In the rows, zero is written as 128.
The rows of X fall into 3 groups, which share some directions, and each row is roughly a mix of its group's hidden directions.
X:
[[145 130  92 162 155 154 126 109 128 133 113  83 159 127 149]
 [148 144 153 137 128  89 140 145 168 153 157 119 110 137  93]
 [138 129 157 155 129 111 135 133 120 184 180 133 123 141 128]
 [ 92 138 150 116  97 133  70 110 113 126  98 139 127 132 116]
 [131  94 113 114 170 149 143 147 121 160 131 113  88 102 113]
 [168  99 155 116 158 134 120 150 101 134 126 139 154 160 156]
 [158 146 137 129 135 132  80  99 146  97 145 105 142 157 105]
 [113 121 118 108 158 119 132 156 106 116  93  80 160 120 108]
 [182 145 132 134 110 130 115 157 103 149 158 119 119 161 111]
 [136 170  85 148 135 137 105 135 116 173 132 143 154 144 132]
 [155 134  97 132 149 117 151 163 129 127 105  87 102 103 104]
 [122 149 160 138 156 116 167 157 144  85 111 151 123 129 145]
 [146 118 121 116  83 155 105 138 107  97  96 155 145 153 120]
 [135  64 120 136 133 103 127 139 131 150 144 148 146 169 129]
 [115 115 121 162 137 132 137 119 112  57 120 144 155 126 127]
 [ 91 149 144  87 142 126 162 158 155 147 130 145 101 124 129]
 [140 122 120 100 146 100 111 134 134 150 136  61 106 115 125]
 [125 108 199 129 118 127 135 119 158 102 116 121 128 104 114]
 [136  88 119  92 147 145 107 103 115 117 154 150  85 128 133]
 [146 143  69 132 140 144 100 107 115 156 105 123 150 150 135]
 [126 121 149  68 151 117 145 122 107 135 131 139 138 141 174]
 [147 120 124 146 165 107 145 124 135 164 114 119 188 141 130]
 [160 117 121 141 101 110 118 100 102 115 157  86 159 135 106]
 [139 115 123 126 127 146 135 115 121 163  91 154 129 112 189]
 [117 134 148 153 115  90 149 107 122 131 130 110 168 109 175]
 [125 143 135 135 106 140 132 103 123 149 101 109 178 114 175]
 [134 133 142 157 147 126 100  79 120 156 146 107 129 120 170]
 [169 110 139 180 115 134 153 143 129 126 151 137  90 114 126]
 [129  89 105 167 102 143 116 114 133  97 112 100 121 125 162]
 [161 155 157  96 136 114 113  97  93 126 131 148 157 142 107]
 [144 166 112 160  99 141  91 123 133 132 172 134 112 108 120]
 [120 113 133 114 156  81 105 120 162 114 143 132  92 155 147]
 [165 149 118 147 135 168 128 151 143 136 129 144  97 125 174]
 [148  96 143  96 168 141 105 134  78 134 112 133 119 119 138]
 [153  96 113 134 112  94 140 119 130 119 175  93 141 123  99]
 [129 115 134 128 126 122 136 158 119 107 131  97  63  93 121]
 [150 111 154  83 101  92 131 146 110 114 130 106 156 149 136]
 [147 158  72 104 139 129  99 140 122 122 133 142 115 166 140]
 [116 157 120 125  82 137 146 167 109 140 119  96 160 109 133]
 [137 111 128 128 159 128  79  88 146 131 126 136 111 157 164]
 [100 112 146 126 149  98 130 137 162  75 104 134 139 128 103]
 [131  80 140 121 111 116 111 137 156  92 136 109 141 149  86]
 [126 116 126  85 133 138 144 126  80 127 102 144 125  79 141]
 [115  96 156  92 156 141 123 109 131 128 149 134  87 139 163]
 [139 133  83 185 130 133 133  99 148 116 139 117 137 140 157]
 [108 120 127 187 123 166 138 113 157 134 147 129 128 108 100]
 [109 130 153  88 118 130 116  94 137 147 106 156 169 124 155]
 [113 142 112 147 127 123 172 126 124 167  98  89 161 142 125]
 [155 122 132 113 153  75 136 145 158 116 127  89 124 119 155]
 [128 134 154  80 134 153 163 125  91 138 159 140 108 142 123]
 [ 91 122 140 136 176 117 136 134 132 165  85 143 125 129 151]
 [112 142 107 109  90  82 119 124 164 113 142 101 136 146 109]
 [159 129 126 162 123 147  78 153 152  95 116 117 128 121 105]
 [189  98 123 132 134 158 144 145 129  96 136 119 127 153 113]
 [140  98 135 133  98 153 114  97 110 104 117 164 160 135 158]
 [115 105 141 104 107  86 141 126  81 115 163 112 120 118 144]
 [112 152 123 101 135 164 126 145 104 124 151 138  99 125  75]
 [114  98 151 138 139  87  96 117 139 147 158 152 120  92 113]
 [102 145  96 120 136 145 125 140 105 167 109  81 144 132 154]
 [118 138  93 149 105 145 129  67 113 122 152 129 111 114 107]
 [ 94 149 123 158 104 132 127 122 109 144 163 160 128 158 164]
 [141 135 111 163 168 122 150 158 142 110  94 146  91 121 129]
 [137 125 111 147  73  90 112 109  99 133 143 156 129 122 148]
 [103 136  94 176 150 128 117 101 134 133 137 155 131  88 138]
 [133 104 171 126 148 145 103 110 136 108 155 160  96 126 155]
 [158 102 128 153 116 139  96 115 122  88 128 100 172 124 119]
 [113 118 131 134 147 149 160 126  89 140 101 161 156 101 158]
 [148 151 145 132 129 167 113 143 136 142 128  95  98 156  85]
 [142 132 145 118 114 115 108 125 132 155 114  72 108 110 173]
 [109  99 140 147  94 166 171 137 129 140 109 152 119 148 108]
 [126 148 140 121 139 153 141 167 106 170  97 133 145 150 161]
 [114 118 173 118 101  96 157 126 111 142 144 107 145 103  94]
 [114 106 186 113  88 125 141 125 131 126 139  92 128 107 119]
 [115 118 179 146 112 135 167 148 112 108 161 145 116 104 128]
 [146 150  91 111 132 135 140 133 130 148 128 141 126 145  60]
 [101 106 135 137 115 113 150 191 108 158 116 110 128 144 130]
 [109 173 106 144 129 192 138 140 130 148 130 141 121 117 123]
 [101 114  91 146 101 152 155 160 139 136 110  91 126 106 137]
 [117 116 101 140 149 146 136 122 102 165 108 143 157  78 116]
 [180  92 111 151 127 142 117 115 158 107 102 108 147 135 123]
 [114 156 154 127 146 124 166 146  92 160 145 157 151 108 122]
 [110  82 117 101 166 135 157 146 119 131 103 144 132 102 104]
 [103 131 131 103 116 147 164 106 142 136 140 163  96 115 170]
 [156 125 124  95  75 113  84 126 115 128 134 118 126 158 135]
 [150  93 144 103  89  99  96 139 139 142 134 143 117 165 133]
 [125 129 126 145 189 130 117 150 144 138 133  97  82 134 119]
 [ 83 139 120 107 140 133 137 161 105 137  95 159 162 129 111]
 [164 154 140 148 123 111 152 123 129  93 105 178 133 109 123]
 [123 113 179 156 144 114 104 117 169 110 137 142 110 131 154]
 [141 134 136 110 158 127  77 116 142 117 143 159 105 152 163]
 [177 103 110 161 110 137 112 144 146 109 113 144 102 158 129]
 [117 152 134 172 141 131 135 114 127 162 175 153 131 155 145]
 [ 99 116 115 147  96 111 158 177 142 114 138 110 112  99 119]
 [142 152 149 105 140 161  97 104  90 156 151 134 154 142 124]
 [116 129  87 103 135 135 137 120  79 172 131 110 143 132 149]
 [121 123  98  91 119  79 108 132 100 116 142 105 121 138 161]
 [141 174 149 120 107 122 148 140  97 141 167 134 138 165 117]
 [113 147 145 136 125 145 165 149 127 142 169 130  97 170 153]
 [169 117 132 142 125  81 137 127 138 127 173  93 142 119 143]
 [129 134  95 116 169 139 125 131 135 103  99 135 113 153 180]
 [142 126 119 125  78 131  88 129 117  83 145 146 151 117 110]
 [192 108 119 136 144 132  96 127 121  89 135 117 144 134 143]
 [116  82 128  93 139 166 121 132 102 107 122 108 116  97 107]
 [172 127 116 161 147 173 149 155 133 140 114 121 108 151 131]
 [ 91  97 180 122 134 103 132 106 144 150 119 107 121 142 108]
 [127 144  76 153 140  99 106 163 147 126 136 159 122 117 109]
 [130  98 101 147 181 128 128 116 142  99 100 138 110 125  98]
 [147 155 135 141 161 120 104  94 153 157 115 139 144 173 122]
 [ 88 139 113 131 142 144 167 105 103 173 109 144 124 129 150]
 [166 115 138 148 132 127 101 102 126 107 123 171 158 162 142]
 [111 158 103  85 142  83 135 138 148 113 114 111 103 111 120]
 [115 118 148 139 107 151 117 163 154 158 131 131 136 178  99]
 [126 125 121 169 141 117 141 125 106 160 188 126 140 151 135]
 [104 101 165 115 140 154 153 105 120 176 150 119 112 124 136]
 [107  98 141 132  97 132 136 104 100 119 120 106 177 139  95]
 [108 122 139 123 161 145 149 127 129 181 139 102 106  91 144]
 [ 89 145  95 158 120 173 127 144 130 143 138  98 125 154 130]
 [168 137 100 123 152 133 153 181 149 110 111 126 121 125 151]
 [143 131 135 163 114 110 145 108 145 163 146  90  84 139 115]
 [152 130  91 130 142 149 122  80 117 132 132 174 130 126 160]
 [138 162  87 130  84 139 125 144 120 117 145 171 109 113 132]
 [158 100 123 148 133 136 109  72 110 100 128 131 121 161 145]
 [144 148  87 133 150 151 134 101 118 154 108 119 139 178 137]
 [ 98 125 126 103  86 122 133 130 124  96 151 137 167 110  93]
 [100 138 106 151 112 138 105 141 128 114 120 167 125 116  71]
 [ 93 113 116 109 119 119 193 103 105 142 126 122 148 134 119]
 [117 110 106 154 154 123 188 130 123 134 134 147 110 125  90]
 [151 134 141 110 171 108 126 168 132 144 119 132 135 131 181]
 [156 158 111 112 118 156 102 176 132  94 141 143 146 116 130]
 [102 119 133 121 138  83 137 147 182 117 119  95 119 126 107]
 [130 135 103 180 117 140 115  97 147 125 149 137  91 111 100]
 [105 132 101 154 112 110  88  92 131 114 119 161 103 101 121]
 [144 134 131 127 133 141 105 122 154 123  79 136 161  94  87]
 [137 173 135  96 148 166 102 111 124 122 129 113 134 122  86]
 [128 174 112 110 104 163 151 181 133 127 130 122 124 142 122]
 [157 118  84 115 104 160 131 121 106  81 106 115 123 137 123]
 [104 138  80 116 128 130 159  98 124 106  94 109 141 104 148]
 [103 147 128  74 162 116 140 156 154 153 126 127 106 140 133]
 [136 148 114 128 144  85 140 160  89 139  90 114 150 130 151]
 [141 141 158 115 149 117 117 188 127 158 138 151 136 139 155]
 [172 112 145 116 133 101 121 143 132 105 167  94 163 130 126]
 [142 155  71 121 154 149 111 133 108 144 101 151 152 123 128]
 [142 141  83 179 116 132 138 138  98 110 150 147 126 151 142]
 [124 148 132 131 102 125 167 132 103 151 108  97 173 117 100]
 [106  90 101 107 148 134  97 151 107 122 132  87 104 148 126]
 [ 93 101 125  97  92 133 112 108 159 107 143 159 133 147 112]
 [145 171 145 130  94 136  91 109 139 150 154 133 107 154 147]
 [157 126 124 105 106 127  89 126 169 136  95 147 123 167 132]
 [144 129 106 161 127 153 125  94 109 147 150 160  84 140 114]
 [108  94 162 133 155 170 126 121 125 129 132  98 105  92 141]
 [133 139 106 139 101 144 140 125 124 154  93  94 171 116  93]
 [152 130 105 173 123 179 124 157 117 124 104 137 137 141 105]
 [134 109 163 108 153 102 129 150 103 154 162 150 160 146 130]
 [104 107 105 154 125 133 122 170 165 113 142 136  90 106 145]]

Here is one row of each group, with its name. Which group are the others in?
[110 137 104 148 103 124 148 152 126 156 104 102 164  93 103]
D
[138 125 104 177 133 141 111 136 156 117  93 129  89 124  99]
P
[159  91 113 153 113 106 109 154 139  93 126 122  96 157 126]
H

[137 168  89 137 131 120 118 120  90 159 145 131 127 150 166]
H
[113 146 170 127 106 157  92 144 125 132  93 133 120 149 161]
H
[105 110  97 161 150 168 170 118 127 131 104 147 133 123 113]
P
[ 85 126 139  90 120 107 111 136 123  79 133 113 134 133  95]
H
[153 144 156  88 146 127 139  88  96 121 106 129 155 151 121]
D
[138 147 105 137 134 147 115 148 141 151 161 173 111 127  83]
D
[127 132 103  92 123  73 155 151 132 134 108 124 151 124  99]
H
[ 98 126 117 137 148 125 108 106 155 114 134 156  86 110  84]
P
[136 141  78 156 163 144 125 142 131 116 130 127 138 166  92]
H
[127 128 130 133 131 174 124  96 111 122 132 189 157 138 131]
H
[143 129 110 123 125 142 109 159 138  99 116 115  63 131 104]
H
